A hidden rule labels the rows of this table. It goes by one to three of the table's principal directions, not those with the most spread.
"47 -17 11 21 -44 11 -16 -42 74 6 -22 14 18 -17 15 -16 -30 4 7 -23 13 47 14 -17 63 -13 -42 57 -15
 15 22 -3 -31 -10 -9 -8 19 2 -63 1 14 21 -3 -18 18 -3 49 -3 25 -4 51" f
"-17 14 -88 9 -45 20 -73 -14 -10 -9 25 16 36 -13 25 52 -20 1 1 11 12 -23 34 -22 58 17 -51 23 12
 25 -5 -7 -19 3 33 -9 41 1 -24 31 -11 -23 -35 3 0 21 27 -23 15 -19 60" e
"-42 13 -20 -18 32 32 30 28 -61 14 11 -31 -36 26 -14 7 -9 -29 -27 -29 6 -48 -52 4 -11 18 17 -3 -13
 3 -32 1 22 15 12 -15 -11 -48 22 6 14 -32 31 43 -3 0 -12 21 1 17 -50" e
"-38 5 -4 -20 5 3 -3 -2 -43 -2 6 -16 -24 17 -38 0 1 -26 -16 -22 -31 -48 -46 -32 -27 -11 34 -20 6
 -16 12 -21 2 7 3 35 -1 -28 5 -5 18 -19 31 36 -10 0 0 27 -15 -15 -28" e
"17 24 50 -37 0 -34 36 -31 -2 -16 -11 26 -3 -28 -29 -30 -2 8 -35 -10 30 63 -46 -12 -26 -27 52 -22 -15
 -5 37 -52 -25 17 -14 15 -33 -1 -12 -15 -20 7 -4 -14 57 -14 14 15 20 59 -5" d
"-38 24 -56 4 4 13 -28 26 -17 -1 2 4 -8 -1 7 21 -3 7 1 17 4 -24 31 0 20 21 -35 -13 21
 7 -33 17 -4 13 23 -17 7 1 8 20 -21 -17 -24 -1 -6 23 -13 -28 -3 -4 8" d
"-3 2 -23 59 39 27 57 45 54 8 -20 -20 -15 17 29 -12 4 15 8 -5 16 34 40 23 8 26 -62 -31 31
 31 -57 80 39 13 -15 -65 0 -4 24 32 12 -7 30 -43 -47 8 -46 -42 36 -29 -14" d
"-16 -16 -2 29 26 20 25 33 41 12 -21 -15 -45 15 -11 -27 -8 -7 2 -20 -19 14 30 12 7 2 -38 1 24
 9 -40 61 17 9 -38 -29 -19 2 0 21 5 9 37 -4 -37 -1 -33 -14 5 -13 -32" d
"3 3 36 -48 15 -1 4 -34 -92 22 10 -12 -26 42 -21 -24 13 -22 -22 -15 -29 -45 -103
 -31 -34 -20 89 12 -36 -45 14 -39 -3 -12 18 47 -17 -27 20 -45 32 -1 11 64 17 -33
 10 66 -39 11 -33" g
"74 1 10 13 -38 -19 -3 -55 45 -15 6 25 82 -26 38 9 20 14 30 9 30 44 -5 -25 13 -18 12 -6 -25
 -6 52 -48 -14 -16 14 10 33 14 -17 -20 20 13 -17 -52 27 -4 58 -7 22 -21 71" d
"14 -6 48 -19 19 -17 32 8 -16 -7 3 -5 2 -3 -4 -4 16 5 -1 15 14 12 -10 32 -40 0 40 -9 -19
 -12 9 -18 10 -6 -5 4 -20 5 24 -17 -10 8 -9 -4 14 -12 -7 15 -7 29 -25" d
"-24 -9 32 -7 9 -21 18 44 -7 -10 -13 -20 -26 -12 -22 -23 -6 4 -10 -13 0 -10 0 31 -15 7 1 -6 12
 9 -15 7 8 5 -27 -10 -28 -10 29 1 -26 5 16 16 11 7 -26 -6 -16 23 -46" f
"-15 4 -65 25 18 13 -13 56 4 1 19 -6 21 -5 36 16 14 11 28 24 15 -24 56 29 14 27 -51 -29 21
 20 -43 48 28 8 2 -49 9 15 39 26 -19 -8 -9 -24 -22 29 -31 -53 -3 -16 -1" f
"-27 -11 5 28 63 14 51 59 19 17 -2 -21 -34 33 -5 -17 25 -4 22 11 -21 -13 36 30 -39 12 -17 -38 22
 -11 -46 63 42 7 -24 -31 -22 10 38 4 4 5 29 -19 -47 8 -59 -23 -5 -17 -55" e
"-18 -5 29 6 -19 -12 2 0 56 -15 -40 15 -36 -14 -41 -40 -18 17 -19 -23 1 56 35 -10 19 -9 -33 20 22
 16 4 14 -33 10 -39 -2 -22 6 -24 15 -34 21 6 -10 16 -1 5 -12 12 21 0" e
"5 11 -64 -4 -27 33 -62 -45 -39 12 10 18 5 24 12 26 0 -16 -4 -13 -18 -26 -16 -51 40 2 -2 39 -10
 -5 -6 -2 -15 -10 29 25 25 -3 -20 6 25 -17 -6 38 -16 -21 41 24 -14 -31 43" d
"12 -29 -3 5 -34 10 -32 -23 23 -8 6 -4 4 -2 -11 -16 -6 -9 5 -11 -16 13 13 -21 33 -21 -11 36 -6
 -15 19 -6 -23 -5 -25 8 10 5 -17 4 7 20 1 0 4 -3 34 7 0 -15 22" e
"5 -4 -69 42 -13 31 -30 -1 24 4 6 -3 17 5 30 30 0 -12 21 -7 -18 -15 31 -19 36 9 -46 1 21
 13 -20 39 16 -2 5 -10 34 5 -11 28 30 -16 19 -8 -51 6 5 -19 8 -62 33" d
"13 2 40 -17 -17 5 4 -46 -12 9 -17 -6 -8 22 -13 -10 -17 -7 -16 -19 0 -8 -56 -31 7 -8 28 36 -30
 -15 21 -46 -27 -13 28 27 6 -33 -37 -28 26 0 -5 24 27 -16 43 45 4 6 14" g
"-33 0 -26 -12 5 30 -6 20 -12 8 -6 -17 -26 5 -11 -9 -10 -7 -2 -16 9 -23 -7 -3 23 9 -18 12 -8
 4 -18 7 -8 11 3 -18 3 -25 9 11 -9 0 7 18 5 11 9 1 -4 10 -13" d
"-8 -30 63 2 -28 -42 -1 26 38 -47 -21 -4 -5 -24 -33 -29 3 33 -6 8 15 48 63 34 -11 3 -17 19 17
 12 8 -5 -22 -8 -47 -6 -27 17 24 8 -59 32 -22 -20 28 -2 4 -14 -4 27 -9" f
"2 0 25 -22 -8 -13 8 -30 -25 -1 20 2 8 1 -24 5 -2 -23 -17 -17 -13 -15 -51 -21 -27 -20 48 -2 -16
 -13 46 -42 -1 -1 1 40 1 -13 -18 -18 21 -12 20 21 14 -7 13 29 0 8 -12" f
"9 -30 47 0 -19 -28 -34 5 17 -5 -23 -5 -19 -18 -8 -4 -14 10 13 21 -38 -5 35 30 1 -7 -2 30 15
 -10 2 9 -13 -21 -16 26 -10 29 -15 -9 -16 29 -21 15 -13 -5 -16 9 -36 -7 -2" d
"50 4 -2 -33 -9 -27 -9 -31 -36 -13 52 26 72 -29 16 28 34 -22 18 15 12 -7 -31 -3 -35 -26 72 -28 -38
 -29 54 -66 11 -6 3 32 3 23 10 -26 11 -7 -7 -13 29 -8 35 12 -12 13 15" d
"-1 -28 21 4 5 14 13 5 -7 18 4 -29 -14 2 1 2 -7 -18 5 -19 -24 -22 -30 17 -1 -4 14 20 -9
 -4 12 13 20 -6 -14 10 13 -13 11 -4 25 6 36 30 -26 -3 -16 21 -11 -15 -29" d
"-5 27 -34 -6 -7 9 -7 -7 -29 -1 9 8 20 0 20 21 -1 8 -9 3 32 -6 -18 -12 17 17 -4 -3 -8
 12 -6 -18 -5 6 35 -12 15 -17 8 4 -5 -20 -20 1 21 7 16 -7 14 8 23" e
"20 -6 -36 23 30 48 18 -11 33 52 13 4 -26 28 6 -28 -17 -41 1 -35 -32 -2 -13 -23 29 -19 -26 13 -10
 -5 -10 63 25 10 -19 -16 -3 2 -54 6 59 -9 53 4 -36 1 -15 -6 11 -14 -21" f
"24 6 44 5 -58 -43 -20 -57 21 -36 -30 22 33 -18 -5 -9 13 45 -7 6 12 61 -8 -38 6 -11 15 8 12
 2 53 -44 -44 -15 9 39 25 6 7 -13 -17 21 -28 -20 30 -16 38 7 10 -19 63" e
"-41 -7 -81 53 59 45 19 86 48 34 16 -17 -28 9 31 8 -15 -5 24 16 -7 -17 84 50 24 27 -98 -29 45
 34 -82 115 51 27 -25 -86 -4 22 9 50 -8 -7 23 -29 -66 42 -88 -72 21 -15 -36" e
"-4 -12 18 -23 6 -16 -6 29 -36 -20 18 -17 3 1 -13 -12 17 -3 3 18 -1 -29 9 23 -28 1 25 -12 -13
 -21 1 -15 6 -6 -5 3 -20 1 31 -10 -14 0 -18 2 17 5 3 2 -31 16 -30" f
"26 27 -35 -15 -10 12 -34 -27 -21 13 1 24 31 -9 38 36 2 4 18 21 20 -20 -9 -9 25 12 3 10 -27
 -4 2 -25 -13 -9 56 8 25 4 -21 -13 7 -11 -40 1 13 1 35 4 -10 1 46" d
"-10 -5 -37 24 -45 11 -71 -5 68 5 -48 23 -20 -29 11 3 -45 30 10 -2 -4 24 72 -3 83 12 -94 55 35
 45 -23 43 -42 -3 -2 -15 19 22 -51 34 -36 23 -27 3 -13 10 7 -27 1 -11 55" e
"-7 -11 76 -36 18 -20 28 10 -30 -3 -12 -16 -33 -4 -37 -18 12 -11 -5 -1 -16 -10 -32 23 -46 -12 63 1 -22
 -38 19 -31 -2 -5 -14 34 -29 -6 18 -31 -7 14 6 24 16 -12 -3 36 -34 30 -51" d
"-16 42 -14 -26 18 12 -6 -41 -66 32 -10 10 -30 34 -10 14 -7 -23 -23 -16 -33 -52 -87 -54 -16 -5 48 -12 -6
 -19 -2 -24 -5 2 53 49 4 -28 -29 -25 42 -31 14 52 -11 -17 0 45 -16 -14 -3" d
"-13 -6 42 -15 -3 -32 3 11 -41 -17 4 -18 2 -3 -18 8 20 -3 2 8 -22 -34 -25 10 -44 -1 48 -18 3
 -23 21 -31 8 -10 1 38 -2 -7 37 -22 -2 -3 4 20 2 -1 -10 18 -31 -10 -26" e
"46 4 42 17 -47 -51 11 -38 23 -45 -5 16 69 -33 17 8 22 36 -3 5 33 62 -7 -11 -15 -3 20 -19 5
 18 57 -44 -8 -14 3 20 24 6 21 -6 -6 1 -11 -41 27 -11 29 -7 25 -15 48" f
"13 -15 2 2 -15 -3 -13 -14 0 1 5 -10 14 -15 15 21 -14 -5 5 1 -9 -7 -17 7 6 -8 10 8 1
 6 10 -14 2 -7 0 9 17 0 -4 1 11 6 5 12 -12 -5 -2 15 4 -15 14" e
"28 35 66 -27 12 -65 39 -18 -25 -27 -13 25 25 -24 -3 -6 36 31 -10 31 23 43 -34 5 -67 -10 75 -63 -2
 -19 32 -55 -4 -1 15 31 -24 16 32 -34 -20 1 -27 -30 40 -15 -7 6 -5 28 1" d
"-7 16 -7 -10 -23 -37 -29 1 -18 -36 0 14 27 -20 2 -1 18 39 -4 30 19 17 18 -6 -9 3 4 -30 21
 9 11 -21 -18 0 9 4 2 14 38 5 -41 5 -41 -20 25 6 2 -19 -6 3 27" f
"-2 1 27 -2 -6 7 6 -18 -19 17 -16 -13 -4 13 2 15 4 -9 9 -16 -14 -34 -47 -13 -1 8 24 21 -18
 -17 16 -23 -2 -15 29 33 25 -27 1 -27 27 -5 14 31 -4 -5 18 30 -16 -22 0" d
"-7 -2 -37 14 28 16 -29 23 -6 35 -4 -1 -36 14 13 -2 -4 -14 18 11 -57 -43 22 7 9 0 -21 -6 24
 -9 -36 70 24 -2 -1 5 -4 27 -12 6 21 -2 12 21 -58 6 -50 -12 -40 -33 -22" e
"32 -16 19 -7 -26 2 -11 -53 5 -8 7 11 21 8 -9 -6 19 -10 7 -11 -9 22 -20 -37 0 -26 35 24 -26
 -29 43 -36 -19 -13 -8 35 13 4 -9 -18 21 16 4 -1 9 -25 52 30 -1 -16 30" d
"-5 -3 41 -25 -16 -19 -3 -3 13 -13 -32 3 -20 -27 -20 -23 -19 22 -12 -2 21 32 -3 12 10 -7 5 19 -3
 8 3 -28 -37 3 -13 -3 -20 -3 -3 -4 -41 28 -21 5 40 -6 13 11 0 42 4" e
"-38 4 -39 8 22 34 -28 24 12 43 1 0 -44 7 3 24 -35 -20 11 20 -38 -46 39 18 33 10 -49 21 14
 -8 -34 47 0 10 18 -8 6 14 -54 9 4 -7 -15 16 -33 33 -40 -19 -11 -1 -13" d
"8 8 -21 -8 18 19 -18 0 -21 40 9 -1 -3 18 23 5 -11 -13 17 13 -17 -56 -15 1 15 5 -5 11 -18
 -13 -13 13 7 -9 36 1 8 0 -28 -20 26 -8 -13 19 -6 13 -7 2 -24 -3 -3" g
"-16 30 45 -15 4 -42 9 -2 -19 -8 -31 14 -19 3 -21 -15 -6 28 -27 10 1 1 -16 -4 -33 10 15 -21 19
 12 3 -13 -13 -4 25 23 -22 -5 -8 -16 -21 -11 -22 8 21 -2 -23 4 -11 22 -12" g
"17 -7 34 21 -16 -9 29 -10 61 -8 -21 3 5 -18 -4 -18 -16 11 -7 -16 19 54 11 3 15 -5 -24 10 4
 18 18 0 -10 3 -19 -13 2 -3 -25 5 -2 11 10 -29 14 4 8 -12 34 8 12" e
"-17 -19 30 7 50 -2 61 41 14 12 10 -15 -41 19 -42 -38 11 -39 -7 -35 -33 -3 -5 14 -49 -18 19 -27 9
 -17 -14 35 40 15 -65 -6 -49 2 12 -1 15 -1 73 6 -23 -4 -43 -1 -5 10 -83" f
"14 10 -44 24 7 14 -19 -12 4 19 -4 9 -3 23 17 -1 4 -11 9 -11 -32 -19 -2 -33 11 -2 -16 -11 18
 1 -23 38 15 -4 8 6 7 8 -17 5 36 -13 23 6 -41 -9 -9 -4 -10 -47 14" f
"-6 8 36 -17 -4 -21 5 -14 4 -12 -25 14 -8 1 -30 -10 13 6 0 -9 -3 5 -10 -20 -28 -7 26 -7 -1
 -10 17 -32 -19 -6 -1 32 -13 -3 -3 -17 -13 8 3 5 15 -14 22 20 -12 6 0" e
"-10 9 31 -11 20 -13 55 -4 4 -16 -13 3 -18 -6 -34 -19 16 -3 -21 -25 12 47 -35 -12 -43 -18 42 -39 6
 -4 10 -23 2 20 -34 5 -26 -10 27 1 -8 5 40 -8 9 -20 -5 16 22 17 -24" d
"34 8 -39 13 -26 11 18 -54 -13 -12 46 0 63 3 19 28 0 -30 -23 -39 21 13 -68 -50 1 -17 27 -18 -15
 16 40 -44 18 7 6 4 32 -31 -11 10 54 -37 44 -7 5 -12 40 15 55 -27 34" g
"-15 24 27 5 24 -33 23 31 -5 -11 -32 7 -14 4 6 -14 13 49 -8 31 20 21 24 26 -31 27 -9 -35 30
 21 -33 22 4 -1 14 -17 -23 10 39 -1 -40 3 -31 -18 5 -1 -45 -22 -5 16 -11" f
"21 44 23 -5 34 -33 25 -24 4 11 -6 44 18 14 -3 -4 37 8 13 29 -15 4 -7 -28 -59 -11 38 -66 3
 -29 26 -11 7 -4 34 41 -11 29 -23 -37 18 -14 -12 -36 0 0 -13 -10 -12 -7 3" e
Here are more rows. What is the label of each one?
"-22 -4 -33 11 0 25 -4 31 31 4 -4 -5 -20 -16 2 2 -32 -3 -7 -9 19 12 41 25 43 13 -57 22 10
 27 -36 29 -5 18 -18 -47 -7 -3 -18 32 -24 1 -2 -5 2 19 -9 -26 23 23 -4" d
"5 -31 37 25 12 -36 40 70 56 -21 7 -19 16 -44 9 -15 -2 18 16 14 22 31 62 78 -17 7 -33 -25 23
 27 -11 30 30 6 -57 -51 -24 25 34 17 -41 21 8 -44 5 27 -51 -51 13 25 -38" g
"14 29 -55 44 41 32 18 -4 25 51 6 19 -1 48 31 -6 0 -15 11 -6 -23 -22 5 -33 13 9 -45 -24 12
 6 -31 70 34 2 30 -19 9 6 -46 0 58 -32 25 -18 -43 12 -31 -32 13 -39 2" g
"-6 16 -69 15 32 52 14 12 -5 23 25 1 0 33 26 11 -1 -13 -2 1 24 -7 14 -4 24 19 -37 -1 -12
 10 -43 37 20 14 20 -50 5 -9 -7 21 18 -24 -2 -14 -14 8 -2 -20 28 3 2" e
"-8 -17 23 -8 12 -11 -10 3 -8 10 -9 -8 -39 11 -28 -26 2 -16 2 -5 -57 -22 -11 -8 -23 -24 26 -5 15
 -26 1 17 3 -4 -26 33 -20 13 -3 -12 13 15 24 27 -27 -10 -26 19 -36 -17 -33" e
"-4 19 -50 0 -5 35 -8 -18 -41 1 21 -7 21 33 15 21 6 -10 -11 -11 21 -32 -28 -34 13 20 -4 4 -21
 8 -1 -10 6 -2 46 -5 29 -36 1 6 30 -37 -3 9 0 -1 35 10 12 -17 19" f
"-37 -2 -53 7 52 32 9 74 -35 14 22 -32 -15 18 19 23 22 -18 30 20 -10 -67 27 39 -17 27 -14 -35 7
 -10 -60 45 46 9 4 -35 -3 -2 55 14 1 -15 12 6 -44 20 -41 -20 -24 -19 -46" d
"27 -47 56 -15 -30 -12 -20 -9 22 -15 -3 -5 1 -11 -17 -30 -3 9 6 1 1 24 29 24 10 -13 4 58 -26
 -6 31 -8 -21 -22 -34 10 -11 16 -6 -9 -20 38 -18 4 23 -14 30 17 -21 25 -2" g
"-77 32 -78 12 57 33 -6 70 -50 18 0 -18 -53 45 -3 16 7 -7 -3 13 -27 -77 27 4 -16 39 -39 -47 42
 10 -82 72 36 17 28 -26 -10 -12 32 28 -1 -41 9 22 -57 21 -65 -26 -23 -26 -47" e
"21 -13 88 -9 -11 -51 54 -15 -5 -36 -4 -8 23 -20 -12 -7 16 23 -21 -3 28 56 -38 21 -54 -9 59 -15 -4
 8 40 -49 3 -7 -25 14 -12 -6 46 -14 -18 15 9 -10 29 -26 -4 23 21 23 -11" e
"3 -28 13 14 -15 -5 -37 12 18 1 -20 -11 -22 3 3 -12 -15 12 10 11 -29 -8 41 18 23 4 -30 37 18
 2 -22 34 -8 -17 -14 0 -4 18 -8 4 -9 23 -16 14 -21 -4 -14 -1 -26 -17 3" f
"-32 -9 19 -75 17 4 -25 36 -127 12 35 -46 -30 23 -7 4 -16 -17 -24 19 3 -106 -61
 49 -18 21 59 39 -48 -23 -26 -40 3 -13 37 3 -27 -37 39 -28 -16 -11 -44 86 42 0
 -7 50 -58 63 -63" g
"4 -25 8 -12 -19 6 -40 12 4 4 3 -11 2 -2 5 -8 -14 6 20 20 1 -29 35 23 31 6 -24 48 -21
 -10 -3 -3 -21 -17 7 -8 3 6 -15 -10 -17 21 -42 7 22 15 22 -2 -26 16 7" g
"52 2 73 -16 7 -43 49 -46 4 -8 4 20 46 -7 -5 -14 50 3 18 2 5 37 -57 -21 -65 -34 89 -41 -28
 -38 68 -62 4 -12 -9 47 -2 12 25 -49 18 19 19 -26 25 -25 23 26 -1 -1 6" e
"24 -38 28 11 -12 0 -14 3 52 4 -24 -7 -10 -17 7 -10 -11 6 28 5 -15 19 37 27 21 -10 -19 36 1
 -3 -7 16 -10 -14 -31 -5 -2 23 -11 0 -8 42 -2 -4 -16 -9 3 5 -11 -9 10" e
"-5 -21 49 -5 -37 -22 -22 9 41 -16 -29 -4 -14 -30 -19 -20 -30 20 -1 4 8 21 39 25 33 0 -31 49 2
 4 7 -15 -41 -7 -17 -3 -10 5 -26 -3 -41 30 -34 -3 39 14 17 -8 -5 30 9" f
"15 7 28 -5 -4 -28 10 -2 3 -13 -11 8 24 -26 14 18 9 20 9 18 19 15 -3 20 -21 5 19 -18 0
 8 13 -26 0 -6 10 8 4 9 16 -9 -17 7 -16 -13 11 -4 -3 1 1 7 13" e
"-36 -19 -25 -7 8 45 -30 5 -47 32 4 -37 -52 45 -17 7 -19 -44 -1 -25 -59 -89 -35 -19 15 2 4 38 -6
 -23 -26 19 7 -7 13 23 9 -32 -14 -4 43 -13 29 70 -42 -4 -1 41 -35 -35 -31" e
"-1 -5 -34 -10 -21 5 -28 -9 -1 -13 27 2 26 -20 -1 13 -3 -15 6 1 4 -6 3 -14 17 -16 1 -3 -6
 -9 18 -29 -12 9 -7 0 12 2 -7 8 -3 0 -5 -9 15 14 27 -6 8 -2 21" d
"5 -21 7 40 33 -4 8 51 47 11 -16 -9 -7 9 24 1 17 16 46 34 -25 -14 78 47 -17 19 -43 -18 29
 4 -38 71 34 -16 -11 -21 -4 38 16 5 -4 15 -2 -28 -57 10 -52 -33 -23 -35 -18" e
"-7 18 -8 7 26 5 22 -2 3 10 -3 3 -13 22 -10 -6 4 -12 -5 -4 -16 -10 -13 -23 -22 -5 6 -35 10
 -9 -9 9 11 8 9 5 -8 -5 -18 -4 24 -18 17 -9 -16 2 -13 -1 8 -14 -12" e
"-30 10 -48 -11 14 20 -34 32 -4 21 4 9 -27 7 -6 -16 -18 -6 4 5 -6 -35 35 3 31 8 -44 11 4
 3 -37 33 -9 11 3 -25 -18 7 -23 10 -21 -2 -18 10 7 24 -11 -26 -19 23 -13" g
"-26 -6 -41 31 -15 -1 -54 39 59 11 -28 7 -26 -37 7 8 -36 6 24 9 -36 -14 79 21 54 7 -83 11 52
 20 -36 58 -11 8 -19 -16 4 32 -36 29 -26 13 -6 -3 -32 36 -37 -49 -16 -22 12" d
"8 28 -23 27 18 3 27 -13 22 8 -18 16 4 3 16 -2 21 10 6 -6 -3 32 -14 -30 -7 -4 -3 -49 24
 5 -4 24 14 12 5 -1 13 5 12 5 21 -8 28 -27 -28 -4 -18 -18 18 -36 17" d
"-42 -17 30 -17 61 -1 33 65 -61 17 12 -36 -50 31 -22 -11 23 -16 4 9 -35 -62 -11 47 -64 12 39 -22 4
 -22 -34 35 45 -2 -18 3 -35 -2 64 -13 -5 0 26 42 -33 -4 -66 16 -49 10 -93" e
"2 1 43 5 5 -24 51 7 20 -18 -12 -9 20 -25 9 12 1 28 -4 8 40 39 -12 30 -30 9 12 -27 5
 27 14 -24 7 4 -2 -15 6 -9 30 2 -21 8 1 -25 12 -1 -17 -1 34 16 0" e
"16 19 20 -14 10 -21 28 -24 -9 0 -6 14 13 -14 0 3 9 2 -7 -10 7 16 -52 -14 -35 -14 47 -38 -2
 5 26 -29 7 4 4 22 -3 -3 6 -13 10 -4 23 0 5 -16 -5 18 8 5 0" e
